(in the rows, 128 means zero)
R: 3 groups of rows, each row roughly a mix of its group's hidden directions:
R (107 x 11):
[[139 109  82 145 138 176 109 165 116 155 166]
 [ 59  91 161 101 119 107 135 130 127 111 106]
 [154 138 104 143 103  94 121 128 132 173  66]
 [189 131 102 149 137 166 131 163 118 101 159]
 [158 145  92 185 152 114 126 140  85 105 144]
 [179 192 100 138 116 136 103 145 111 129 110]
 [132 145  76 180 128 106 134  93 121 164 104]
 [146  92 104 133 137 183 106 160 100 146 165]
 [160 155 122 132 118 148 124 188 105  76 139]
 [ 91 100 134  58 116 140 113  97 111 150 120]
 [152 163 116 113  68 120  97 168 139 115 153]
 [151 161 139  96  72 102  86 115 143 127 152]
 [123 117  89 191 158 111 146 138 127 115 172]
 [143 117  87 149 145 172 112 162  99 155 168]
 [127 159 167 162 143  79 154 108 127  90 103]
 [194 142 112 180 132 156 104 139 121 113 129]
 [ 93  70 140  91  93 146 134 129 133 103 161]
 [144 101  82 152 138 113 143 100 131 180 168]
 [116 159 161 111 112  73 149 114 145 101  84]
 [131  93  97 158 152 171 120 144 121 149 182]
 [106 143 157  60  98 112 139 158 120 145 104]
 [112  84 102 146 150 150 137 155 115 146 190]
 [113 132 108 161 132 157 138 168 111  60 142]
 [125 127  86 148 152  98 123  97 130 189  97]
 [ 62  88  92 159 142 124 132 136 148 127 149]
 [163 128 153  96 106 166  95 146 105 111  79]
 [ 94 118 170 121 137 101 134  91 167 168  98]
 [ 97  76  99 178 141 148 134 111 139 103 154]
 [102 108 151  53  96 111 135 106 135 141 120]
 [153 129 149  84  90 135 103 105 145 107  73]
 [149 158 129 121  61 109 102 141 152 114 166]
 [176  80 141 135 140 118 142 116 147 172  87]
 [114 146 125  92  70 100  97 114 162 125 161]
 [181  99 140  90  93 158 100  96 125 137 133]
 [139  96 118 141 178 161 138  78 110 107  95]
 [122 110 114 126 140 171 152 186 153  92 159]
 [171 138 132  92  96 176 105 157 123  92 135]
 [132 103 145 156 197 149 165 124 105 136 106]
 [ 79  85 120 166 148 139 154 152 147 125 166]
 [120 150 155 105 110  91 129  84 148 103  74]
 [135 160 110 100  60 106  89 125 145 118 135]
 [169 143 135  95  95 150  90 107 130 119  76]
 [142 157 178  94 125 116 130 151  93 176 108]
 [ 87  84  84 167 126 158 125 148 130 104 149]
 [141 121  83 150 146 174 109 149 110 164 170]
 [ 92 106 131 153 160 109 167 144 116 141 187]
 [102  89 138 143 183 150 171 100 121 135 106]
 [ 91  83 109 162 147 157 149 159 143 108 164]
 [ 99 150 118  76 112 115 107  87 127 135  77]
 [133 118  74 138 141 175 102 157 102 156 157]
 [116 155 144 110  78 130 124 180 122  81 149]
 [119 155 144 110  70  91 101 147 145 147 167]
 [115 133  95 181 155 111 145 181 111 102 140]
 [127  99 138 166 187 148 167 111 106 132 101]
 [174 146 100 126 110 152 121 177 104  94 160]
 [175 155 125  91 111 133 104  79 119 110  91]
 [ 89  87 159  82  90 117 123  97 132 136 106]
 [ 84 130  89 135 152 122 147 176 104 153 164]
 [168 155 162  80 131 135 119 114  93 146  86]
 [ 83 144 109  69 106 103 140 163 129 151 113]
 [106 120 169 152 134  94 143  94 102 183 113]
 [100 123 152 140 155 102 135  50 117 113 123]
 [133 100 110 166 189 153 149 113 105 118  95]
 [ 77 112 111 121 102  90 128  80 128 169 118]
 [169 194 108 164 130 156 116 144 136 111 137]
 [189 161 117 115 110 134  97 110 100 110  90]
 [ 75 101 141 114 113 107 127  76 139 153  90]
 [191 156  96 146 130 142 123 177 134 130 152]
 [104  82 118 170 171 109 161 109  96 120 120]
 [156 175 132  94  82  93  93 126 148 128 143]
 [110 131 140 118 148  98 124  66 134 185 112]
 [111  71 145 114 138 129 150 168 157 124 176]
 [147 170 153 137 133 132 131 188 113  77 130]
 [140  96  83 137 137 174 108 148 110 153 174]
 [ 99  99 125 132 152 104 138  61 122 171 134]
 [ 84  98 107 164 135 139 148 177 146 121 166]
 [158 170  79 179 149 148 124 107 134 140 142]
 [144 166 155 110  98  91 134 116 155 105  75]
 [134 114  77 115 130 163 122 109 159  66 126]
 [103 104 174  67 109 121 131 131 113 107  93]
 [183 151 126 125 111 156 125 172 108  88 155]
 [160  94 132  91  98 151  92  82 130 113 102]
 [108  95 127 121 139 110 129  60 126 176 105]
 [ 97 102 133 106 126 158 151 161 169 106 178]
 [ 78  85 129 142 147 146 147 157 150 126 177]
 [ 92  63 149  96  94 122 138  96 131 132 126]
 [ 86 123 141 109 123  88 122  91 144 177  92]
 [120 144 145 109  93 113 108 184 143 141 183]
 [179 153  93 178 128 144 116 171 126 121 134]
 [140 147 148  74  95 128 102 170 101 101 104]
 [158 138 167 110 144 128 101 121  69 166 105]
 [120 118 112  97  77 125 108  70 113 154 102]
 [159 156 150  84 118 121 107  95  96 148  82]
 [ 87 151 117 175 170  92 159 125 116 130 153]
 [106 115 147 104  98 133 109  97 139 132  55]
 [146 170  82 164 141 140 126 171 134 116 168]
 [ 86 109  82 181 112 130 139 104 137 119  93]
 [ 73  96 165  87  97 111 129 142 131 109 108]
 [152 140 180 126 149 120 127 137  77 176 110]
 [146 162 150 132 132 140 129 194 119  76 133]
 [ 82 116 139  92 102  89 117 102 109 150  85]
 [106 121 152  78 112 120 151 191 103 142 138]
 [145 167 110 129  72  85  96 113 153 119 141]
 [ 59  91 108 158 139 114 135 138 146 142 158]
 [ 67 103 124 161 150  93 149 109 122 132  92]
 [ 67  89  99 151 122 137 133 148 153 116 166]
 [112 110 113 174 148  98 144  76 164 109 151]]
which group is each row in? (one row of each group first):
[ 90 120 144 119 143  96 125  74 140 175  96] -> L
[ 94  95 120 167 150 135 133 176 137 130 179] -> U
[ 71 137 133 153 167 100 166 149 111 137 156] -> X

[171 161 130 177 131 129 112 134 136  86  85] -> X
[135 102  95 145 141 169 125 166 122 159 182] -> X
[132 158 151 103 112 144 112 180 107  72 114] -> L
[180 173 131 142 149 142 126 184 132 111 146] -> L
[167 153 169  74 119 144 112 135  93 147 108] -> U
[128 161 124 119  64  82 101 117 152 135 148] -> U
[ 89 110 177  92 122  99 133 161 106 102 102] -> L
[123 123 100 192 163 120 146 159 115 116 168] -> X
[107  76  90 160 149 138 136 163 126 112 169] -> X
[128 153 150 103  76  99 106 147 156 138 176] -> U
[ 73  91 150  96 114  93 138 106 141 155 148] -> L
